In the rows, zero is written as 128.
The rows below come in pairs that one turn or mirror swaps. Which row does each named row swap with?
The rows were stretched afterwards, more along some directions than others.
K659: [128 161 132 158 151 126 113 167 134 132 150 138 119 115 159  92 161 120
 151]
K604: [161 127 134 152 145 121 126 129 144 125 154 131 104 124 150 120 147 149
 138]
K785: [112 178 130 132 129 137 131 174 134 118 136 138  77 151 171 127 115 120
 158]
K256: [148 144 124 161 132 131 114 142 128 153 109 131 121 119 171 104 152 131
 135]
K477: [143 169 140 145 168 102 125 153 122 108 151 143 117 140 154 102 136 150
 147]
K201: [159 139 129 147 131 128 144 150 146 109 165 128  88 138 159 132 137 141
 144]
K31: [144 148 122 145 107 131 133 188 128 122 134 146  81 142 162 126 148 121
 145]
K258: [143 185 137 122 111 136 122 138 142 121 123 166 108 140 145  98 107 142
 137]
K363: [118 176 127 138 136 138 142 153 137 113 147 141 101 130 142  99 142 130
 149]
K396: [119 149 123 140 144 135 126 150 140 127 151 121 101 140 146 135 156 135
 139]
K736: [135 184 133 118 108 142 140 171 128 130 105 153 102 140 184 116 136 140
 138]
K218: [155 152 142 136 142 113 122 176 151 110 130 139  85 144 178 103 123 136
 159]
K288: [116 156 145 136 134 112 113 162 137 141 132 114 108 131 187 123 150 139
 161]
K401: [141 152 125 139  99 150 140 149 151 131 109 144  88 135 157  88 122 118
 151]
K437: [128 167 121 150 164 139 116 143 129 137 141 135 125 121 157 118 150 128
 123]
K254: [152 153 144 142 147 108 103 134 138 139 135 142 125 129 152 122 151 160
 128]
K318: [164 135 133 152 143 120 128 132 145 123 161 138 106 126 142 117 149 147
 137]
K541: [129 158 130 149 131 138 142 160 147 119 159 128  91 135 148 115 150 131
 151]
K561: [152 180 123 135 148 126 146 168 118 122 137 157 123 148 140 112 172 158
 113]
K418: [147 177 138 130 144 108 128 152 127 114 140 160 112 148 143  94 128 153
 145]
K994: [116 160 148 136 132 117 116 163 139 137 132 119 108 131 189 126 148 139
 158]
K778: [124 190 122 134 151 150 135 148 120 108 123 168 110 139 133  93 127 127
 131]
K974: [152 179 124 130 152 122 143 166 116 127 134 155 125 147 142 116 174 162
 113]
K503: [146 150 117 142 135 144 125 138 141 137 129 138 117 122 149 113 140 117
 117]
K554: [146 178 133 125 114 144 142 165 127 127 108 157 102 136 179 110 132 137
 135]
K784: [147 137 118 138 122 135 128 139 151 130 131 122 112 128 149 115 130 117
 131]
K374: [140 149 131 135  96 146 139 151 149 140 111 139  87 136 154  97 120 114
 155]
K492: [137 151 122 148 112 135 129 187 125 125 128 145  80 141 171 128 146 119
 153]
K388: [112 161 148 131 135 115 118 160 136 137 127 120 106 134 184 123 144 140
 157]
K947: [134 163 137 145 139 121 100 136 133 155 121 140 125 134 159 131 146 156
 124]
K968: [122 167 133 143 137 132 137 156 143 115 156 134  97 134 143 106 144 130
 153]
K632: [131 187 135 138 113 159 117 137 143 130 115 160 106 131 162 102 106 136
 138]
K887: [130 165 138 142 135 121 104 144 127 154 116 136 125 139 163 140 149 158
 126]
K70: [126 161 134 148 138 127 138 161 143 114 161 131  94 138 144 111 151 134
 152]
K802: [149 155 131 141 102 135 129 178 144 135 113 136  77 145 196 107 128 134
 162]
K71: [163 155 138 136 142 119 121 162 136 152 111 143 119 138 170  94 163 154
 134]
K519: [119 158 123 161 143 131 106 158 122 135 135 138 120 116 155  99 152 111
 149]
K761: [145 187 139 170 146 153 121 146 132 140 120 151 117 128 169 106 134 146
 138]
K73: [139 181 136 121 110 142 141 168 130 127 110 152 104 141 183 118 133 139
 137]
K885: [139 171 131 150 114 141 129 162 134 157 123 127 111 154 172 151 148 157
 133]
K698: [124 167 140 128 134 116 117 179 146 119 134 135  81 150 176 110 118 126
 164]
K277: [135 157 124 138 109 127 142 192 122 132 129 146  89 147 157 133 152 122
 145]
K520: [140 174 138 126 137 116 130 149 127 112 131 157 107 148 148  94 115 149
 149]
K224: [140 178 137 128 129 112 128 147 127 106 134 157 112 148 143 103 117 149
 143]
K300: [156 147 131 138 134 119 123 164 141 149 113 137 112 142 172 102 166 154
 134]
K683: [127 153 127 161 145 121 107 162 124 130 142 137 119 119 152  96 157 117
 145]
K581: [169 136 138 150 145 114 121 137 150 116 162 133 108 126 159 122 154 161
 134]
K475: [116 163 143 135 133 120 115 159 137 142 126 121 113 126 187 120 154 139
 154]
K875: [147 184 126 137 156 120 143 172 112 129 131 155 126 149 144 111 172 160
 118]
K789: [133 187 133 135 110 154 117 138 145 133 116 164 104 136 157 103 104 137
 136]
K378: [143 176 124 126 153 115 141 171 117 130 135 146 123 146 149 121 182 166
 118]
K563: [140 180 132 117 113 146 142 162 132 129 110 152 106 138 181 113 134 142
 131]

K201 is swapped with K477
K778 is swapped with K396
K761 is swapped with K885
K256 is swapped with K802

